(in the rows, 128 means zero)
X: rows in 3 groups, each row roughly a mix of its group's directions (some rows in no group)
X (101 x 10)
[[126 167 116  80 129 140 172 124  93 128]
 [152 111  95 132 119  72 155 133 105 158]
 [110 146 118 139 172 145 130 105  75 156]
 [ 73 128 150 161 141 115 101 151 108 156]
 [132  91 111 134 139  89  89 172 116 110]
 [132  98 188 138 103 127 149 145 165 121]
 [117 116 131 191 134 145  94 121 161 106]
 [145 124 136 138 177  80 159 120 102 107]
 [119 104 129 113 105  98  92 153 116  73]
 [ 99 102  89 130 140 107 118 157  86  97]
 [105  87 143 128 167 126 109 109 177 145]
 [125 173 112 110 147 156 179 118 105 146]
 [131  83 119 127 152 108 123 156  75 106]
 [133 189 121 107 143 136 118 133  80 148]
 [132 127 124  84 128 114 161 127  76 165]
 [136  98 201 135 102 119 134 136 121 119]
 [178 130  83  94 154 105 116 142 124 137]
 [169 120  99  98 117 141 161 124 164  94]
 [142 159  71 104 153 137 161 151 132 120]
 [137 112 118 172 171 125 123 148 143 178]
 [126 121 142 109 144  72 125 173  93 128]
 [147 127 112  65  86 145 121 140 117 106]
 [ 84 146  94 133 152 128 101 145  81 132]
 [ 95 146  69 128 166 149 131 138 108 128]
 [138 147  90  97 162 117 149 164  90 135]
 [ 87  87 130 155 162 163 146 113 114 123]
 [120 150 112 119 158 184 135  95  92 131]
 [142 146 122 136 103 110 110 111 186 169]
 [118 145  68 107 161 106 128 132 106 156]
 [151 158 117  83 107 145 139  77 112 117]
 [150  76 117 132 117  84 140 141 154 158]
 [116 118 127 163  97 143 164  91 171 115]
 [121  98 176 140 101 113  84 132 160 120]
 [123 124 120 129 132 194 157 101 163 136]
 [113 131 126  98 161  83 160 153  95 145]
 [159  82 134 159 100  85 108 127 142 137]
 [170 111  67 124 143 103 146 130 144 136]
 [156 118 118 160  85 131 171  97 105 117]
 [106 176 151  98 139 159 131 158 104 103]
 [154  95  71 119 125  97 122 117  98 113]
 [142  77  96 127 108 108 128 118 163  90]
 [137 102  91 149 128 131 137 111  70  97]
 [122 116 163 137 104 170 120  94 176 131]
 [127  89 140 154 139 114  70 125  95 145]
 [151 162 128 101 143 117 154 164  77 123]
 [122  69 121 161 107  94 103 134 135 109]
 [129 158 167 127 130  99 118 156  76 150]
 [140 171  79 101 154 159 148 124 118 127]
 [132 154 119  95 156 129 165 149  93 168]
 [153 150 111 124 147 135 174 133 173 164]
 [142 146  81 104 156 124 115 145  83 101]
 [143 117 112  75 111  90 117 155 111  95]
 [145 143  84 135 175 125 150  96 114 157]
 [157 128 104  75 133 100 159 143 110 156]
 [121  78 127 186 124 115  97 123 144 128]
 [152 158 133 142  77 176 133 122 153 124]
 [106  87 164 152 102 109  85 111 119 124]
 [157 160  86 145  87 114  94 132 107 125]
 [158 138  83 107 157 154 172 111 131 118]
 [141 120 165  93 115 109  67 139 125 120]
 [118  82 170 156 105 108 124 131 168 129]
 [ 94 100 157 110 178 160 121 132 154 122]
 [143  94 149 150 108  83 150 102 158 152]
 [157 155 115  68 125 112 130 155 148 104]
 [100 117 132 102 179 156  94 149 155 133]
 [106 156 182  84 100 136 147 132 124 129]
 [121 172 101 102 135 146 176 136  95 137]
 [140 135 163 150  87 175 137 117 131  92]
 [114 158 150 109 131 185 159 141 111 101]
 [129 143 165 143  97 180 147 107 139  99]
 [129  96 182 145 114 165 136 119 155 103]
 [138 168 129  85 103 168 132 154 129  98]
 [135  90 152 168 115 118 104 114 175 148]
 [133 139 108 107 137 128 193 125 110 169]
 [124 141 122 135 158 183 156  90 149 149]
 [ 73 143 150 149 123 143 145 163 128  90]
 [103 112 142 126 161  82 138 119  80 105]
 [ 95 164 155 144 121 175 138  93 114 116]
 [146 132 104 103 135 111 189 148 144 161]
 [ 90 172 148 108 153  82 117 121 113 124]
 [163 155 117 134  76 125 157 131 150 161]
 [165 126 182 138 129 121 139  85 121 159]
 [146  70 100 157 127 161 111 108 141 120]
 [142 143 100 139 106  88 172 103  94 140]
 [ 96 134  98 133 173 169 143 118  92 131]
 [111 122  79 134 121 124 178 128  98  97]
 [145 128 168 120  80 101  81 119 118 123]
 [135 122  71  98 124 148 139 138 131  79]
 [144 163 137  98  86 115  81 134 104 116]
 [134 108 156 158 108 142  76 110 159 103]
 [142  77 118 115 152 107 124 180 108 138]
 [120 142  78 113 154  82 135 126 102 157]
 [144  77 124 123 114  78 104 158 144 125]
 [153  90 117 154 110  88  91 122 156 147]
 [183 163 113  92 126 145 142  97 120 125]
 [124 158  76 123 134 104 153 110  83 136]
 [148 171 140 133 158 131 159 119 138 181]
 [120 137 123 142 123 182 117 109  98  77]
 [158 180 132 120 147 113 128 112  97 171]
 [ 93 133  98 135 165 167 122 105  88 130]
 [193 127 122  99 104 109 146 115 149 110]]

one row of each group, then the others: which group is each in?
[159 104  95 124 147 148 171  95 158 115]
(30)
[ 87  98 147 168 102 133 109 110 103 100]
(11)
[159 163  93 149  77 128 118 121 104 120]
(68)

[132 122 145 125 129 102  71 174 106 105]
(68)
[117 126  81 113 121 117 175 134  88 101]
(11)
[106 176 124 113 139 124 106 138  79  95]
(68)
[161 155  78  94 130 135 161 102 123 117]
(11)
[126 129 107 110 123 121 203 128 120 157]
(11)
[149 126 134 156  87 170 139  96 165 126]
(68)
[130 150 108 121 125 111 158 140  60 110]
(68)
[ 88 105  96 159 159 147 147 128 166 138]
(30)
[141 171 153  98 147 150  75 130 119 122]
(11)
